One turning vector, and how many ticks it has turned
The counts run from 0 to 466.
[ -5 -11 -17 -39  10  15   7   3 -17  -3 -12  32 -10 -22  45  -9 -21 -10
   3   2  16   2   5  25 -12  -3 -21   3   8 -22  11  -8  11   5  -4  11
  -9  26 -12] => 245
[ -7 -17   7  19  36  -1   1  19  13  15  24  -3   6   8  12 -28 -14  -1
   1   9 -19 -13  31 -30  11  28   2 -12   2 -13  17   2  12 -17  -3 -29
  29  14   8] => 184
[ -4 -29   2 -35 -17  24   1   5 -17  -8 -23  19  -8  15  18 -11  -5 -16
  16  18 -18 -21  12  -1  -5 -32 -22  14   2  -9   3   7  -8 -13  11   4
   9  43 -16] => 115
[-17 -33  -9  21   1 -12  17   9 -12   3   9  10  -9 -12   9  15  19  -2
  42  10   5 -19 -12  12 -17 -23  14   9  40   5   8  20 -13  15   9   5
   5  29  32] => 280
[ -5  12  15   8  -5 -29  -1  11   6  34 -14   5  -8  13  29 -49   0  -7
 -33  22  18 -19 -24 -19  -4  22 -19  -8   3   2 -21   8   0   3  -6  -3
   6  -2 -14] => 205
[-37 -15   5 -15  21 -20 -11  -6 -22  24   9  -8  17  -6  -7  25  26  -4
  15  15  12  10  13   6  23 -16   9  11   7  -5   7  28  -3  38  -2  -7
  28   5  24] => 131
[-22 -26   1   9  12 -25  26   5  11  23   1  13 -11 -17   3  -5  10 -32
  -2  45 -32  -7  -1   2  11  24   8  -8  -8   0  -9   1  14   1  11 -40
   0  -5   1] => 196
[  6  16 -14 -12  -4  -1   7   8 -43   1 -31   9 -25 -10  62  -5 -11   5
 -26 -17  14  13  -6  15   5   7  -7 -15   0  18   0  -3   1   5  -8   0
   1   8   5] => 239
[-10  15 -30 -18 -10 -10   7  28 -35  -1  -8  -7  19  -9  22  28  21 -16
  -5   7 -28  -7 -18 -19 -12  13  -4 -16   4  -6 -14   2  14   5 -21 -20
 -12  21  30] => 93
[-18  -2  -8   5  24 -29  33  10  16  -1  33 -13  -1   2  22 -32   1 -27
 -20   9  -2  -4   1  29  -2  -2  16   1   3  -1  16  11  27  13   0  15
  25  32  -4] => 215
[ -6  12 -36 -23  12  -6 -14  30 -40   7   2 -14  -6  -4  36 -20  -6  -6
 -16  -1   8 -10 -16  -6  -2  21  -1 -10  10  19  -3   4  32   5 -28 -16
   4  -8  31] => 236
[  4  23 -16  -9  10  -8  15  -1 -38   0 -25  11 -26 -15  63   9  -3  -7
 -16 -14  14  19  -2  22  11  -2   6 -21   3  23  14  -8  -1   6 -15  -4
   0  15   7] => 240
[  6  -8  11 -10  -3   2  39  11  -4 -22  10  10  -6  17  28  -7 -13 -25
 -21 -26 -13   2 -21  29  -4   4  15 -45  -1  -6  -8   9   2   5  18  19
  28  17 -13] => 220
[  0  -3   9 -37  -2  15  12  21 -52   0 -14  40  43   0   1   4   5  10
 -22  -4  14  10 -19   8 -17   0 -17  -2   2  15 -17   0 -11  17 -12 -10
   3   9 -12] => 439
[ -8   0  -4  -3  -6   3  18   4 -54  -3 -19   9 -17  -8  43   4  -9 -19
   4  -5  17   9  18 -14   0 -22   5 -11   6  21  10  -9  16  19 -19  -1
   9  29  13] => 104
[  7 -50  34  16   2   0  -2   8 -11  14  -2   6  -5  -2  -7 -37  -1  15
  -1  -1  23 -22 -27 -14 -22   7   5 -19  21  -8 -23  17 -14 -17   5   1
  20  11  19] => 4
[-31 -10  25 -25  -4  -2 -22  14 -33  14 -37   7  11   7   4  26  17  15
  -2   1   0   1   4  13  20  -6 -18  13  -7 -22  -9  32 -29  14   4  -7
  20  19  -8] => 128
[  2   3  30  12  39  20  13   5 -13   8 -23  26  20 -21  19  10   1  -4
   5   1 -17   5  30 -13  17  16  24 -14 -14 -22  17  -2 -11   8  35  -7
  27  14 -14] => 324
[  4 -13  18  13  20  -1   6  13  -6 -18 -29  18 -13  11  -3 -12   6   7
  32  -4 -11 -13  -7   7   4 -12  -9  29  13   8 -13  13 -30 -22  34  13
  27  36  17] => 148
[  7 -26   1  -1  -7  -2  -9  23 -13  -8   2  13   5  15  17 -22   7  10
  39  -4  10 -23 -10 -13 -27 -12 -21  21  36   6 -12  23 -24  -4  33   9
  15  20  17] => 283
[-12  -3 -20 -33   5  -9  -6  32 -15 -14   9 -12 -10  16  30   6   9  -6
 -15  11 -25 -15 -33  20   5  28  -7  -8   7 -10 -29   0   9 -21  -2 -23
  -2   7  30] => 230
[-27 -37  15 -23   7 -10 -22   5 -26  33   5 -10  28   3  -6 -10  -1  11
   0  12  19  -6   4  -3   4  -7 -18  28  13  -5   3  27   2  25  -2  -4
  26   3  27] => 133
[ -1   7   8  14  23  14   8  -9 -31  15  18  22 -13  -5   7  33  35  12
  15  32  -5   0  -7  -7  13  -3  12   6  27  -8  19  -2   5 -19   6  -7
  29  33   4] => 312
[ 15 -21 -31 -16  16 -12   6   3  -4  15  32   9 -38  -8  39 -20 -10 -30
  12   5  15  10   8   6  -9   3  16 -36  18  13  28  -4   4  -6 -21  -6
  22   4  -1] => 384
[ 18  -3  10  -8  38  -2  -4  27 -13 -27  -3  17  -3  16  -5 -38   6   3
   0  -2  10   7   5  13   8  27  -6   7 -19  12 -33  13  -8  -9  23  -8
  44   1 -11] => 18
[-19   9 -22  10 -14 -33  27  10   2  20  -4  17 -39  -3  36  -2   6 -19
   7  31  -8  -8 -20  29  16   5  -6  15  11  24 -10  20   7  20   9   9
   9  -8 -15] => 65
[ -3 -14 -10 -29   4  19  -2   0  -9   2  -1   1 -10  24   7  16  16 -35
  33  15 -25 -26  13 -16  10 -36  15 -11   4  11  21  19 -17   8   4 -18
  29  21  -3] => 118
[  1  -4 -35 -49  -5  20  -4  20   1  13 -16  12  17  11  14  -7  -1 -14
   7   0 -22 -37 -10 -24 -15  -8 -19 -24   7  -4  16  19 -16  10 -23 -17
 -12  12 -13] => 256
[  8  -1  15  23  35  -4  31  11   2 -25 -32  26  -5 -11  -4 -32  17   4
   1   2  -9 -11 -12   3  -1  17 -13  13 -13 -15 -28  20 -11 -18  23   0
  14  40   1] => 12
[ 14   4 -14 -29 -11   4  17  18  -8 -10 -13   4  23  -4  19 -17   3 -10
 -30  -4 -29  -7 -33  20 -19  31 -18 -22  -7 -12 -24  14  14  -1  15  18
  -1   4   7] => 225
[-28  -5   2 -25   0  -9 -23  16 -23  25 -31 -16  26   8  -2  13  27   3
  -9   9 -25 -15   1 -12  15 -14  -2   7  -5  -5   9  22 -28  12 -19 -30
   6  20   6] => 126
[  1   4 -30 -26  -1   1 -13  31 -42   5 -15 -12 -12   0  49 -26 -15   6
 -27  -6  15  -7 -16   0  -3  21 -11  -7   7  17  -9   8  22   0 -28 -11
   0  -7  25] => 237
[ -1  -5  34  -1   9   8   7  -5 -11  29 -29  34  -1   3   1 -18  -7 -29
   1  26   3  -1 -18 -17  13  17 -11  -8 -11  11 -27  10  -3   8  24  -1
  29 -31  -5] => 336
[ 11 -32  23 -27  -4  11 -20  28 -48   9  15  27  23  14 -18   3  13   4
  -7  10  18  16  -9  -9  -8   4   1  -2  10  21 -20 -11 -16  -6  -3 -17
  32  -3  -3] => 302
[  4 -14   7 -32  -7  10 -11   3 -41   9  11  28  18  15  17  16  20  26
  -9  25   5   1 -22  23   1   2 -22  29  31  11   3  -3  -9 -14  13  -7
   3  12   5] => 445
[-21  12   4  -5 -10 -29 -11  26  10  17  14  17 -16  39  50 -26  -7 -12
  -4   2  23 -17 -26  -3  -3  11 -27   1  20  13 -20   7  -3   2  -5   1
   5  -2 -16] => 69
[-25 -14 -17  -2  -6 -31  33  -9 -21  16  -2   0  10 -27  33   4  19  -3
 -12   9   4   8  10  25   2  -2  -6  -9   0  -6   8  34   3  48  -3  -8
   3   6  19] => 409
[ -1  -8   5  -5  53  -3 -18  37  -4  -9   2   8  18  18 -20 -29   4 -10
  31  -8   0 -17  -5 -29 -11   1   3   0  10  13 -12   3 -16  -9   0 -14
  27  18  18] => 152
[  1  18 -24  -1  18 -13   8  22 -19  13 -10  -7 -28 -11  12   9   1 -18
  -9  -3 -11   4 -28 -10  15  39  21 -39  -5  14 -21   6  11 -10 -31 -13
  18  -5  22] => 371
[ 10 -12   1 -29  22   1  -3  -2 -14  16  16  31  10  -7   4 -25  11  20
 -32  41   7  13 -23  21  -2  35 -25  13  11  -6  -3  -5  11 -21   0  -5
  13  -2  -7] => 30
[ 10  23 -13  20  30  25   2   7 -24  17  -7   4  17  -1  31  17  17  21
  10  -8  -9 -15   9 -18   6  -3  22  -4  31  20  50   7  -7   1   7  -6
  17  17   9] => 455
[-10  22 -27 -21  19  -2  21   9 -26 -14  12   4 -22   5  38   6   4 -26
   3   4  10   3  -8   4  16  16  -3 -20   4  16 -19  15  43  14  -9  -4
  16  -8  28] => 234
[  9   1  26   5  -8  19  13  -4 -42  19 -19  37  -3  -2   4  17  25  29
  -7  29  -6   4 -13  -4  10   1 -17  18  17  -8   1  -5  -3 -29  12   5
  17  37  -7] => 310
[  3 -22  14   7  19  -2  -6  23  -9  -6 -26  13  -2   8  -5 -27   8  18
  22   1 -10 -22 -18   8 -11  -6 -15  39  19  -5 -12  19 -26 -24  28   9
  17  37  19] => 147
[-21  24 -18  15   9 -23  13  33   6  21  12  -4  -1  -1  30 -16  -2 -24
  -9  -8  12 -26 -18  -3 -18  -1  22 -17  23  12  18  10   4  28 -29   9
   7  17 -21] => 73
[ 18  24 -12 -24 -32  -3  18  16 -32 -15 -13  15  18   9  28  18  12 -16
  -4 -13 -28   6 -11  -1  -6   9 -21 -27   1   6 -27  14   6  13  24  18
  10  10  16] => 90
[  7  -1   4  -7  19   9  38 -20 -15   5  14  41 -15  -3  10 -18   5   5
 -25  39  -2  16 -15  20  20  17 -21  20  10  11   0   6  23 -15   1   2
  23   6  -3] => 32
[-18 -46  28  18  17 -18  17 -10  -6  17  20  -1  -5  -7 -12 -25   8  -3
   6  10  14 -12 -15 -17  -5  -5  11 -12  27   0  -4  18   4   0  -4 -12
  28  20  37] => 2
